135	109	133	127	122	130	126	131	123
128	132	129	130	127	115	132	127	122
110	124	129	120	127	135	124	123	131
127	124	137	145	142	128	127	134	131
132	124	122	127	139	123	125	127	135
129	127	131	134	129	123	131	126	126
129	128	124	138	127	127	133	127	127
124	150	126	125	150	136	126	126	122
130	127	137	130	135	127	127	129	123
135	132	129	126	126	132	129	131	132
111	134	136	126	128	123	129	137	124
Rows and columns are numbered from 0.
The entry in the top-right corner -> 123
What is the entry at row 0, column 0?
Answer: 135
What is the entry at row 2, column 0?
Answer: 110
The entry just left of the centre entry -> 134
What is the entry at row 0, column 1?
Answer: 109
What is the entry just right of the centre entry?
Answer: 123
What is the entry directly below the centre entry?
Answer: 127
What is the entry at row 1, column 0?
Answer: 128
The entry in the bottom-left corner: 111
What is the bottom-right entry?
Answer: 124
The entry in row 2 and column 2: 129
What is the bottom entry of the column that holds the smallest entry?
Answer: 134
The entry at row 0, column 2 is 133
What is the entry directly below the smallest entry?
Answer: 132

120  137  108  140  127  137  142  123  134  138  131
118  138  127  125  139  115  127  140  135  130  116
105  125  115  123  134  134  116  136  113  125  132
128  115  133  154  121  118  127  124  128  124  127
137  126  141  108  136  118  124  121  115  121  141
129  110  141  132  131  143  134  127  136  135  109
134  151  128  124  118  135  135  114  132  112  122
136  121  141  116  131  109  123  139  123  133  130
145  132  130  133  115  139  132  111  122  116  138
What is the top-left entry?
A: 120
The entry just left of the largest entry: 133
What is the second largest entry?
A: 151
What is the smallest entry in the first row?
A: 108
What is the entry directly above the largest entry?
A: 123
What is the last entry in the row that holds the smallest entry?
A: 132
What is the second entry from the end, reading row by row?
A: 116
What is the fourth entry in reading order?
A: 140
The last entry, reading row by row -> 138
The centre entry -> 118
What is the entry directly below the centre entry?
A: 143
What is the smallest entry in the last row?
A: 111
What is the 5th entry, reading row by row?
A: 127
The entry just right of the smallest entry: 125
What is the entry in the top-right corner?
A: 131
What is the 3rd entry from the end, reading row by row?
A: 122
The first entry in the row that holds the smallest entry: 105
What is the entry directly below 114?
A: 139
The largest entry in the last row is 145
What is the 2nd entry on the diagonal from the top-right corner?
A: 130
The entry directly above 129: 137
What is the last entry of the largest entry's row?
A: 127
What is the 3rd entry on the main diagonal?
A: 115
What is the entry just left of the centre entry?
A: 136
The entry just right of the centre entry: 124
The second entry on the main diagonal is 138
What is the entry just right of the largest entry?
A: 121

Read these off the matrix that follows.
1) The 1st entry in reading order?
2) The second entry in reading order?
3) The entry just left of the smallest entry?
4) The entry just right of 145?
5) The fourth entry, reading row by row?
6) The smallest entry in the first row?
7) The top entry of the column that holds the smallest entry?
8) The bottom entry of the column that holds the largest entry?
[[138 110 130 145 122 125 112 131 133 134 113 114 108 121]
 [138 113 129 143 124 125 114 130 134 133 116 117 110 122]
 [130 125 128 131 127 127 125 128 129 129 125 126 124 126]
 [131 127 132 128 123 129 127 127 125 127 129 133 127 122]
 [131 126 133 128 122 130 126 126 124 127 128 134 127 121]
 [130 110 129 141 113 126 114 136 128 138 109 107 112 121]
 [134 119 129 137 125 126 120 129 131 131 121 122 118 124]
 [135 117 129 139 125 126 118 129 132 132 119 120 115 124]
 [136 115 129 141 124 125 116 130 133 133 117 119 113 123]
 [136 110 130 144 120 125 112 132 132 135 112 113 109 121]
 [136 110 130 144 119 125 112 133 131 136 112 112 109 121]]
1) 138
2) 110
3) 109
4) 122
5) 145
6) 108
7) 114
8) 144

grid =
[[148 156 133 126 149 107 110 148 110 120 144  99 143]
 [127 140 125 136 108 153 121 100 127 149 153 151 104]
 [155 138 103 139 147 151 152 122 107 139 118 136 144]
 [126 102 142 121 148 147 146 129 127 152 127 144 146]
 [124 149 137 138 123 107 134 140 132 101 145 138 109]
 [132 118 150 124 151 139 134 121 117 147 127 125 105]
 [133 128 108 135 126 156 132 128 108 109 149 126 139]
 [125 102 122 101 145 120 152 157 140 134 115 122 116]
 [126 126 116 135 139 143 156 135 149 122 144 134 110]
 [118 121 119 133 130 119 107 131 147 140 157 100 134]
 [150 143 102 152 117 137 155 148 152 116 131 137 155]
 [146 112 147 110 111 112 131 147 122 142 137 153 126]
 [134 153 127 112 148 152 130 106 134 156 134 137 141]]
Indices start at 0.
The bottom-left entry: 134
Find the entry at row 0, column 2.
133
Find the entry just right of the smallest entry.
143
Find the entry at row 1, column 2.
125
Find the entry in the bottom-right corner.
141
The entry in row 2 and column 0 is 155
Find the centre entry.
132
Find the top entry of the column that holds the smallest entry.
99
Find the entry in row 0 and column 1.
156
Find the entry in row 2 and column 2.
103
The entry in row 1 and column 0: 127
Find the top-left entry.
148
Find the entry just left of the centre entry.
156
The entry in row 1 and column 1 is 140
The entry directly below 105 -> 139
Find the entry at row 2, column 1.
138
Find the entry just right of the centre entry.
128

array([[118, 123, 133, 118, 135, 116, 126, 132, 128, 131, 120, 130, 136],
       [150, 136, 121, 114, 129, 120, 125, 130, 128, 130, 144, 104, 128]])
What is the top-left entry? 118
The last entry of the largest entry's row is 128
The entry in the bottom-left corner -> 150
The entry directly above the smallest entry -> 130
The 5th-last entry, reading row by row is 128
What is the 3rd entry from the end, reading row by row? 144
The minimum: 104
What is the 4th entry, reading row by row? 118
What is the fifth entry, reading row by row? 135
The second entry on the main diagonal: 136
What is the entry just right of 116? 126
The third entry, reading row by row: 133
What is the entry directly below 126? 125
